One vector is turned by the same rotation once a step. Each row is the vector after some number of steps, and that number follows the row.
The counts run from 0 to 158.
[-18  24  -9   3   0 -25  -3  -4  -1  -6   6 -18   9  -2  -3   8 -10  14
  -7 -16   9  11   1  20  -5   7   3  -3  -3   7  -8   8   0  17  29   8
  16  -8  -6   0 -22   7  -2  13   8   6   1  -5 -22  -7   0   3   0 -10
   5  -6 -18  -7  12  -7  19  18   7  16   2  23   3   1 -17   6   4 -15
   2   8   8  -1]	43
[-20  14  -8   8  11 -20  12   1   6  15  -5 -20  20 -13  11   5 -20   4
 -12 -32   1  11   0  13  -2   1   9  -2  12   5  -8 -17   2   5  27   0
  -1  -3   4 -12 -17   0  -9  -5 -15  -5  12  -8   0   6   0  -5   1  12
   3  -4 -21 -12   0   2   2   5  -5  17 -10  -8 -18   7   3   3   1 -14
 -10   3  -3 -11]	51
[ -7  12  10  16  -7   6  -1  16   2  -1   9   8   8  11   9  17  18   0
   0  -2  18   1  -9  11  -9  15   9  -9  -3 -19   2  13 -17   7  -8   6
  18  21  -9  -7   1  24 -12  18  -1   4 -21   7 -18 -10  13  15  -7 -16
  -4   5  19 -16  -4  -3   1   2  -7  -1  -2   0  14 -10  -3 -14  -9  13
  -7  -1   5  24]	100
[  1 -10  -9  -4 -26  -8  -8  -2  -8 -19   0   5 -10  10 -19  10   2  20
 -16  -8 -11  -9  12   0   1 -15  -8   8   3   3 -23   6   3   9   8  16
 -28  -3  -7  13 -18  -1 -12  14  -5  -9  -9 -15  -6 -12   4  21  15   5
  -5   4 -14 -15   4   2  -3   3  -3  10   9  16   0   2  -5  14   5  -2
 -11   5 -12   2]	142
[  2   0  -2 -10  -1  -3   3  -3   3  -5 -23  -5 -10   9 -14  -3   2   9
 -19   0 -13 -12   2 -14   3 -13  12  16   3   3  -7  10  15  -2  -1  -7
 -22  -9   7   0  -2 -18  -7  10  12 -24  20 -15 -12   9  -7  12   8  13
  -7  17 -13   9   1  -8  10  -6 -11  26 -19   2  -9   1  14   2  -5  -7
 -17 -11  10   1]	133
[  4  -1  10  11 -13  20   1  -1  -9  -2  12  -6 -18  12 -19  -6  16  -6
  11  16  -6   9  12  -4  -1   7   7   9  14   5   1  11  -5   6  -3 -10
  -8  14  -3 -10  -9  -1 -25  -5  14  -5  -5   9   1   5 -10  -1   6  -2
 -11  -5  -2   5  -9 -17   4  10   3 -10  -8  -1   5  24 -15 -17   3  -7
  22  25   1  18]	3
[ 12  -2  16  -4 -22  -5   8  -9  -2  -3  10   0 -30  20   6  -1   9  18
   3   2 -11 -11   5   7   3  14  -4   9   1   5   5  -8 -12 -13   3  19
 -15  -3 -16   7 -13  12   3   1   4   4 -12   9  -1 -20   6  -5  -1 -17
  -9   3  36  -2   7  -7   1  -1   5  -8  10  12  -2  -1 -17   5  -4  10
 -12  -2 -15  -5]	84
[ 11  -8  12   4 -20  22 -11 -10   7 -18   1  -1  -5   9 -16 -11   0  -2
  10  25 -10  -7  12 -10   1  10   9   3  -1   4  -7   4   1  -7 -14  -8
  -6   8  -2  -4  -8  -6  -9 -13   3  -6  -9   1  -3   0  -6 -10  -1   4
  -7  -6 -14  -1   0  -4  -2 -16  -3 -26  -1 -11   2  21 -11 -22  -8  -7
   7  23 -17  19]	6
[  4  -9 -17  -3 -17  -6 -14  -7 -19  -6   8  19 -16   0 -25   4   2  10
 -11 -14  -6   5  14  -6   1 -18 -15   7  -3   6 -20   0  -4   9   7  23
 -27  -7  -3  12  -5  -6 -15  -1  -9   3 -13  -5   8 -15   5  16  13  10
   8  -8 -22  -4   2   0  -2   9   8   5  10  10  -5   4  -8  19  13  -2
  -4   9  -7 -11]	144
[ 10   4   8  14  -7  11 -19  -4   0   1  -1   6  -4   8  -3  -5   6  14
  -5  21 -11 -15  15  11   3  -1   1  -4   0 -11   6   4  -2  -5 -27 -12
 -15  -1  21 -10  21  -1  13  -6   3 -11 -10 -16   2   6  19  10   4  22
  -7   3   7   1   2   4   2 -30  -1  -1  -3  17  -3   1  -4  -4  -2   9
 -16 -13   3  18]	16
[ -4   8   7   9 -16  12   1  -8   7  14  -4   2 -13  14 -23  -6   1  10
  -1   2 -14  -5   8   2  11  15  19   7   7  -4   0  -8   1  -6 -10  -6
 -20  11  10  -9  -3  -4  -9 -19   3 -17 -22  -6   2 -12   6  -3   8  12
  -5   2  -5  -6  -4   0  -8 -17  -4 -20   1   1 -10  23  -7 -18   4   2
 -11  10 -14  20]	9
[  5   8  11   6   4  11  14   9   8   8  -6   4 -13   6  13   6   5   7
  -4  -8  11   5 -13  12 -16   4   5   4   4  -3   3   0 -29  -9  -3  15
  -5   5  -2  -5  26  12  -6   0  -4  -3  -9   8  -5 -15  14  -7   5   3
 -10  12  27   4   1 -26   7   4 -10  -3 -13  -4 -14 -14  -4 -12  -7  21
 -21 -15  -1  -4]	93
[ -6  15 -22  -2  14  -9   0  -1  -6  -5  -2  -4   3 -12 -10   9 -13  17
 -12  -7  15  16 -14  14  -9 -18  -9  -6  -3   0  -7   6  -7  20   5   4
   8  -7   5   7  29  -4  12  15   9   4  -9  -2  -9  -8   8  -1   7   6
   8  -1 -12   8   1 -13   9  14   5  15  -1  30   2 -16   3  12  14   0
  -2 -17  17  -4]	36
[ -5  11  10  11  -8   9   0  16   4  -7   3   9   6   6  18  15  16  -3
  -4   3  17  -2 -11   9 -14  12  10  -8 -13 -18   1  10 -12   3 -19   8
  19  22 -10  -8   6  22  -5  19  -1   1 -16   7 -14  -4  12  17 -11 -12
   2   6  18 -11  -4   1  -4   4  -8  -2  -5  -2   6 -13   5 -15  -7  15
  -4   0   2  22]	99
[ -9  11   3  14  -6   4  -4  16   0   1  11   7   1  13  -6  20  16  -3
   2  -4  16  14  -5  13  -5  20   6  -9   3  -9  -2  12 -24  10  -3   7
  16  16  -9  -5   2  20 -15  13   2  11 -21   8 -19 -15   7  13 -12 -14
  -4   7  17 -14   1  -8   6   4   0  -4   1   5  10  -7  -2 -12 -11  16
  -7   1   4  23]	101
[  0   5  -8   8   6  15 -15   6  -5   5   9  16   9  -2 -20   5   8 -12
  11   5  14  16  -2  -1  -4  18   0 -14 -13  -5  -3  10 -22   1   2  10
  27   1 -13   6   7   6  -9   1  -3  24 -25  13 -18 -13   1   2 -17 -15
   7 -10   1  -2   1  -8   6  -3  16 -21  -1 -13  13   3   1 -10  -6   6
   3   8   3  13]	104
[ -4  -4   6   6 -15 -11  -8  16  14 -19   4  -5  10  -9  33   6 -10   2
  -5 -11  13 -17  -1  13  -7  -4  -9  11  -9  -5   5  13   4  -2  -4   4
   1  15  19  -6  -9  14  14  -1  -5 -18   7 -12  13   1  13   9  15   7
  14   6   2 -12  13  14  -1  16 -20  -5  13   3  -9  -8 -21  -1   8   1
  10  -2  -7  -5]	157
[-11  16   5  -1  16   7  -5   1  17   8 -20 -13  18   2  -8  -4   1  -3
  -7  -6   1   2 -10   6  11  16  19  -5   7  -6  13  12   8   3 -15 -24
  16   6  18 -17   2  -2   7  10  16 -17   7  -8  -8   1  -7   1  -2  -9
  15  18  -9   0  -8   4  -2  -4  -4   1   1   4   6  13  10  -4 -12  -3
  -6  -2   5  34]	116
[ -4  -8   6   3 -12  -6  -8  11  13 -23   2   0  12 -12  32   7  -7  -2
  -4  -8  15 -15  -6   7 -10  -6 -10   9 -15  -1   3   8   5   0 -12   8
   4  11  21  -5   1  10  18  -6  -6 -16   7 -12  19   1  13   9  13  11
  16   2   1  -5  13  12  -3  17 -15  -9  10  -3  -9  -6 -22   4   8  -2
  15   4  -7  -6]	156
[  2   7 -19  -9   9   4   0  -6 -10  19  -4   5 -14  12 -24 -23  -1  -1
   4   1  -9   7  18  -5  12  -3  11   5   4   7  -4   2  12  -6  15  -8
   1 -23  -2   3  -7 -19 -12 -11   2   8  14  -9   7  14 -13  -1 -10  14
  -1   3 -22  20  -7   3  12   2  10  23 -12  -4  -2  11  19  -2  -2   1
  -1   2  16  -7]	128
[  1  -7 -13 -10  11  14 -12   1  -6  -4   1   0  11  12 -27 -15   5   0
   8  10  -1   5  18   8  13   7   2  -5   9   8   1   9   8   4  -6 -26
  24 -12   3  -3 -14   1  10  10   5  13   3  -4  -4  12 -11 -10  -8  -4
  14   8 -28   3  -6   8   2   5  18   5   3  10  26   5  18   0 -15   2
   1  16  -4  20]	121
[  1   5  10   8 -21  14  -7  -9  12   0  -5  -1  -8  10 -19  -7   2  12
  -1  10 -16 -10   6  -2  10  14  18   3   2  -4  -2  -2   3  -7 -14  -4
 -20  11   8  -9  -9  -7  -6 -13   4 -16 -19  -9  -2 -11   2  -4   2  10
  -7   0  -3  -7   0   1  -7 -23  -3 -24   0  -4 -12  23 -12 -22  -1   1
  -6  11 -16  23]	8
[ -6  13 -18  -8  14  -4  -5  -2 -10  -5  -5   0   8 -14  -6   6  -6  11
  -7  -2  18  14 -17   8  -9 -18 -12  -9  -9   1  -5   9  -7  16   1   7
  15  -9   1   6  28  -2  15  19  12   4  -4  -1  -5  -3   8   1   7   6
  15  -5 -19  11   0  -8   6  13  12  10  -2  27   4 -16   3  13  15  -7
   5  -8  16  -4]	37
[-17 -17   8   6   6 -18   5  12 -14  15   9 -15  23  -6  12  18  12  -9
  -8 -15  -4   0   8  -8   8  -8  -3  12  18   5   4  -4  13  11   6  -7
  -5   7   8  -8 -17   7  -5  11  -4 -13  18   0  -1  18  -3  17   6  -8
  -3   3   9 -25   5  19   1  -2   2  15 -12   5   4   9   5  17   1 -18
  -2   9   5   0]	59
[ -5   8   4  10 -12  14   0  -4   0  21  -3   4 -19  12 -22 -10   2   7
   2   0 -14   2  11   3   8  10  14   3  14  -4  -1 -10  -5  -2  -9  -5
 -22  10  15 -16   3  -2  -8 -22   2 -12 -20  -7  14 -11   9  -7   8  22
  -6   1  -7   1  -4   2  -7 -17   2 -18   3   4 -12  25  -3 -19  10   8
  -5   7 -10  17]	10
[  3  -4  -7 -13   9  11 -14  -3  -3  -3  -2   1  13  11 -24 -21   1   2
   1  16  -8  -4  15   4  14  10   8  -2   2   7   0  11  14  -2  -7 -22
  22 -16   0  -1 -17  -4  13   9  -1  11   3  -8  -6  13 -13  -5 -14  -5
  14   4 -24   1  -4   9  -3  -6  15   5   3   8  22   5  19   2 -22   2
  -8  11  -5  19]	122
[ -8 -16   2  -3  -4 -18  15  -2  -3  21   5  -4 -15   0  -6   9  -3 -12
   8 -15 -20   3   0 -21  16  -3   0  12  14   1   1 -21  16   0  16  -2
 -29   3   2  11 -18  -8  -8 -14   0  -3   8   2   9  -6 -13  -1   0 -12
 -15   0  17  -6   5   9   0 -14  -7  -9   6 -11  -7  15   0   5  11 -12
   6  -5  -5 -21]	68
[-15  24  -9   6  -3 -25  -2  -3   6 -11   4 -19  11  -3   5   9  -8  13
 -13  -6   9   6   1  18  -7   6   5  -6  -8   1  -2   7   4  15  20   8
  15  -2  -9  -3 -19   6  -1  18  13   0   2  -8 -19  -8   0   7   0 -10
   8  -7 -10  -6  10   5  14  13   0  21   3  21   4  -6 -14   7   3 -15
   5   3  10   2]	42
[ -4  19 -24  -7  -2  -4  -5   8  16  -9  -9  18  -3  -9  -5  -3 -20   9
  -4   9  15  -1 -15  -2  -4 -12   5 -15 -21 -19 -10   1   8  -1  -5   0
  14  -5  -2  10  12  -5  15  -3   2   9  -9 -13   0  -8   2  -3  -9  22
   2  -7 -24  13   2  10  -2  -8 -10   1   8   3  -4 -22  15 -11   9  14
   3 -22   4  -8]	31
[ 17 -17   8 -15  -2  -3  13 -11  13 -14  -7  -4  -4  -9  15   0  -6  -9
   5  11 -17 -14   0 -14   3 -16 -13  -3  16  -3   3 -21  14  -7 -13 -11
 -24   7   3   0   9  -6   5   0  -5  -8  13   5  13   9 -12 -14   2  -1
 -14   5  17   5 -12   5 -16 -16 -20 -10  12 -12  -4  -2   3   9  -6  -1
   7 -15 -11 -11]	73
[  6 -12   5   1  -4  -2 -13   7   9 -23  -1   2   8 -18  28   3  -7  -7
   1  -6  15 -11  -2   0 -12  -7 -14   9 -14   4   2   9   0  -1  -7  13
  -1   5  22  -2  14   2  17  -9  -5 -14  11  -5  17   1  13   8  17  14
  21  -1  -8   0  11   8  -3  20 -10  -9   7  -8 -11  -5 -25   6  11  -2
  18   5  -1 -11]	155
[  1   7  14  13 -13  16   9  -2  -8   8   6 -13 -10  10 -11  -1  27  -4
  -8  12  -9   5   5  -4   4   6   8   9   8  -1   7  12   1   5  -8  -8
 -17  21   0  -9 -14  -3 -26   5  13 -18  -3   2  -4   0  -9  14   3  -9
  -5   0  17  -1  -8 -12   3   4  -3   1 -12   3  -4  20 -15 -10   1 -14
  21  17   8  26]	1
[  8  -3  11   2  11  21   4  14   1   2  -7  11   0  -3  13  11   9  -1
   5  -3  22   8 -16  -1 -17   1  -2   3  -4   0   0   7 -29  -3 -15  13
  10   5  -2  -4  36  13   1   6   0   2  -8  15   5  -4  15  -6   3   6
   3   6  15   8  -5 -27   4  12   1 -11 -14  -5  -6 -10   5 -13  -2  17
  -8  -2  -1   1]	95
[-15  16   4   1  13   3  -1   4   8  15 -13 -14  12  10 -16   2   2  -4
  -5  -9   1  10  -4  10  14  15  20  -3  15  -1  13  10  12   9 -12 -25
  13   5  20 -17  -4   4   5   8  19 -17   6  -6  -5   4  -6  -1  -1  -7
  14  22 -10   3  -9   5  -2   2   3   8   6  16   9  14   9  -4  -6  -1
  -6   0   8  34]	117
[ -5  -9  -9 -13  -3   6   7   5  -9   0 -24   1 -17   9 -20   3   5  10
  -9 -10   0  -1   4 -16   1 -19   8  21   7   8  -9  10  13   7   0  -1
 -21  -5   6   4   5 -12 -11  12  15 -24  11  -6   1   6  -4  11  21  14
  -5  18 -15  10  -1 -10   7  15   2  19 -15  14  -5   5  15   3  12  -3
  -6  -3  10  -1]	135
[ 11   2   1   5  -4  21 -12  -3  -1   5   2  14  -8   7  -9 -14   0   6
  12  20  -6  -2  18   6   0  -7  -6  -3   9  -4  -2 -13  -9  -6 -19 -12
  -7  -3  15 -17  20  -2  -2 -21  -5   0 -15  -4  21  13  12 -10   3  37
  -6  -5 -13  10 -13   2  -7 -15   5  -7   0   3  -3   7   2 -16  -1  16
   0   7  -4  11]	13
[  0   3  -6   8  10  13 -19   0  -1   2   3  18  12  -5 -14   3   7 -16
   6   5   8  11  -7  -3  -7  19   6 -21 -23 -10  -1  10 -15  -2  -4  10
  26   2 -10   6   6  -4  -7  -3  -2  18 -23   8 -16 -10   1   3 -21 -13
  10 -13  -2  -4  -3  -1   3 -11  13 -22   5 -21  12   1  -1  -8 -11   0
   3  10   5  16]	105
[ 17  15  13   0 -10   5  11   0  18  -5  -5  10 -16   6  29  -9  -3   5
   1   5   0 -15  -9   0 -15   8   8  -2 -16 -10   6 -16 -12 -25  -5  16
   0   4 -13  -4   9   8  -2 -10  -7   3  -5   4   5 -10   9  -9  -8   7
  -9  -4  22   9  -2  -2  -3  -5 -13  -3  -1 -21 -16 -18  -3 -16  -9  17
 -12 -10  -4  -9]	90
[  7   1  -3   8  -6  22  -6  -1  -2  14   3  12 -16   8 -17 -14  -1   2
  14   9  -6   3  16   3   3  -3   2  -1  17  -3  -2 -17  -7  -1 -12  -7
 -13   4  17 -13  20   3  -7 -20  -3  -3 -15   0  22   4  13 -12   4  29
  -5  -4 -15  10 -12   1  -7 -10   7 -12   1   4  -8  15   2 -16   8  17
   3  10  -7   8]	12
[ -4 -14  -8 -15  -3   8   0   6 -11  -6 -19   6 -13   6 -20   0   6   5
   1  -9   3   1   4 -17  -2 -25   2  24   4  11 -16  13  13   7  -2  -3
 -19  -4   2   3   7  -9  -6  12  13 -15  10  -4  10  12  -2  12  19  17
  -3  13 -24   8  -6  -5   1  21   5  17 -15  14  -3   1  13   2  14   1
   1   7   6  -5]	136
[  6  -5  11  -1  10  22   3  15   0   0  -3  17   5  -6  16   7  12  -4
   6   2  24   4 -17  -6 -22  -1   1   4 -13  -2   2   9 -25  -3 -20  14
  20  11  -1  -5  32  11   3  10   0   3 -11  17   3  -3  15   0   1   2
   6   1  17   3  -5 -16  -4  14   3 -13 -14  -7  -3 -13   8 -16  -1  18
  -6   6   1   6]	96
[-12   6  -6  -2  15   9  -4   7  -6  12  -4  -8   5  16 -27  -7   4  -2
   4  -5   5  15   8  13  15  11  11   0  23   7   8   8   5  12  -3 -26
  17  -3  11 -13  -6   8   2   7  13   0   4   1   0   8  -9  -9  -2  -8
  13  16 -18   0  -7   3   4  16  15  12   3  19  19  13  15  -5  -4   8
   3  10   6  23]	119
[ -5 -23   5  -3  -8 -16   4  -6   1   0   6  -6   4  -3   2  11   3 -11
   4  -5 -23 -10   6 -22  17   2   0   8   2   3  -3 -12  21  -5  10   0
 -21   2  -3  13 -27 -12  -2  -6  -6   0   9  -2  -6   2 -15   8  -4 -15
 -15  -2  15 -15  13  15  -3 -27  -7 -13   3 -16  -2  10   0   9  -1 -19
   1   2 -11 -13]	66
[  3   0  -2   2  -4  11 -24  13 -13  -5   6  21 -13  16  -8  -6  10   2
  21  19  11  -2  17  -3  -2   0  -2   8 -10  -4   3  14   4   1 -16  -7
   9  -7  14   1  13   7  17  -4  18  10  -6  -3  13  15  15  13  -2  13
  -3  -2  -6  19   9  11  15  -1  12   1  -1  22  12  -6  -3  -9  16  19
  14   1  16   1]	21
[-16  18  -4   3   4 -17   5  -7  13   7 -10 -13  26 -18  14  -3 -20   2
 -17 -20   0  -2  -4   6  -2   7  15  -3 -12   4  -8 -11  12  -4  20   8
  12  -4  -4  -6 -23  -4   2  -8  -9 -10   9 -12  -6   0  -4  -5  -8   3
   8 -16 -25  -9   6  12   0  -1  -3   7  -7 -14 -19   3   2   6  -3 -20
  -9  10  -3  -8]	49
[ 20 -11  18 -13 -21   1   1 -12   1 -25  13   5 -18   9  21  -4  10   3
   9  21 -11 -19   9  -1  -3  -2 -14   4  -1   4   8  -9   5  -7 -18   6
  -4   2 -15   0  -3  16   8  10   8   7   3  13  16   1   0  -2   0 -16
  -4  -2  24   2  -8  12 -14   4  -2  -5  19  10   8  -9 -11   9  -6   7
   5   6 -15  -2]	81
[  1 -34   1  -2  -1  -9  -5   4 -10  -7  18  -7  12  -8   0   6   7 -20
  21   5  -9  -1  18 -19   9  -7 -16   8   7  10  -6  -4  14   3  11  -6
   0  -3  -7  11 -23  -3   0  -1 -11  16  15   7   2  23 -13   4  -7 -13
 -11  -8  -1 -16   7  11   1  -5   5  -6  -1 -11  16   6   1  11  -4 -13
  13  18  -5 -18]	63
[ -1   3  12   7  -5  16  -4  17   4  -5   1  14  12   0  20  11  15  -3
  -5   3  20  -5 -17   1 -16   8   7  -7 -19 -15   6  12 -10  -4 -23  10
  24  20  -8 -10  13  20   1  17   3   3 -10  11  -1  -2  14  12  -7  -5
   8   3  15  -7  -7   0  -7   4  -6  -4  -4  -4   6 -16   5 -17  -8  15
  -2   3  -1  18]	98
[  8 -15  15 -13  -1  -3  17  -7  -7   6   4  -5 -21   3   7   9  10   4
   3  -4 -11  -1  -4  -8   3 -14 -14  14  26   6  13 -16  -3   5 -14   0
 -23   8   7  -3  13   8  10   7  11 -13   4  18  19  -4   4  -5  16 -12
  -6  11  30   0 -10  -5 -15   8   2  -5   9  17   0   6  -4  15  13   3
   5  -4  -4  -4]	77
[ -2 -21   6  -1  16  -7   5   1  -2  -1  -2 -14  40 -26  19   4  -1  -9
  -8  -4  -2  -5   2  -5  -3 -16  -8   1   2  12  -4  -6   6   0  -4  -8
   4   4   7  -8   2  -4  10   9 -17 -10  23  -4  -3  25   1   3   6   7
   7  -5 -11 -18   4   8  -3  -5   3   6 -19  -9  -2   1  12  16  -9 -22
 -10  11  -2  -6]	56
[ -5 -17  -2  -5  -2 -12  15  -2  -5  16   6   0 -17  -2  -7   7  -3 -16
  14 -13 -13   5   2 -21  13  -9  -8   9  22   4   0 -22  13  -2  12  -5
 -26   1   2   8  -9  -9  -9 -19   1  -1   8   8  13  -1 -12  -9   4  -5
 -15  -1  14  -1  -2   6  -5  -8  -6 -13   3 -14  -9  14   2   5  16  -7
  12  -5  -5 -24]	69
[ -1  22  -8  10  26  10  -6   0   8  17  -9  -4   4  -5 -23   1  -8 -17
  10  -4   4  26  -3   9  -2  15   7 -18  15  -4   2   1 -14   5   5 -13
  17   0  15  -7  17  -5 -12 -13   5   5  -5   6 -10  -2 -13 -15 -11   0
   0   6 -11  13 -10 -19  12  -4  -2  -5   2 -15   2  13  -1 -10  -8   6
   5 -10  13  12]	111
[ 13 -20   1 -12   0  -4  14  -5   2  -1  -1  -1 -14 -11   5  -1 -10 -19
  14   3 -12   2   0 -23   2 -20 -16  -1  19   0   1 -25  12  -3   3 -11
 -18   1   0   6   7  -8  -2 -15  -4   2  15  11  21   9 -12 -16   3   1
 -17  -5   5   6 -10   6 -13  -7 -12 -11   5 -19  -5   3   5   4   9  -1
  18  -7  -9 -23]	71
[ 11 -21  14 -15  -6   2  12  -8  -9  -3   8   1 -25   6   8   1  12   0
  10   3  -5  -2   2  -8   1 -12 -18  12  18   9  13 -13   0   3 -15   3
 -15   6   0   0  12  11   8   7  14  -6   0  22  25   1   2 -11  12 -11
  -1  11  25   7 -11  -1 -15  16   9  -7  10  20   6  -1  -2  14  12   5
  12   7  -5  -4]	78
[-15   5  -7   7  16 -15  12   2   5  18  -5 -22  20 -14   6   3 -17   1
  -7 -28   3  13   4  13  -5  -7   2   0  21  13  -5 -15  -4   8  23  -3
   1  -4   5 -10  -5  -1  -9  -7 -15  -6  16  -4   1  11   0 -10   7  15
   1  -1 -21 -10   1  -2   3   8   0  16 -14  -7 -15   5   4   6  -1 -11
 -10   6  -1 -15]	52
[  3   6  -3  11  -9  17  -4  -1  -5  22   0   9 -19  11 -22 -10   1   7
   7   4  -9   5  14   4   9   4  11   4  17  -3  -2 -13  -9  -1 -12  -8
 -16   3  15 -15  12   2 -11 -21   1  -5 -18  -4  21  -2   9  -9   4  26
  -9  -4 -12   7 -11   0  -8 -10   4 -13  -1   5 -11  20   2 -16   8  13
   3   9  -6  13]	11
[ 10  -6  -1   7  -1  -7  -7   0   1  -5  -3  -4  -8 -13   8   7  -6  -1
  -2 -16   2   3  10   8 -10  -9 -19   9   6   9  -5   2 -15   6   7  17
 -21  -4  27   0  14  -2  -4 -18  -8 -14   3  -9  11  -7  11   6  21  14
   7   6  -6   9  11 -14  15  14  -7   1   5   1 -19   2 -37  16  12  -3
   8  -8   8 -17]	152
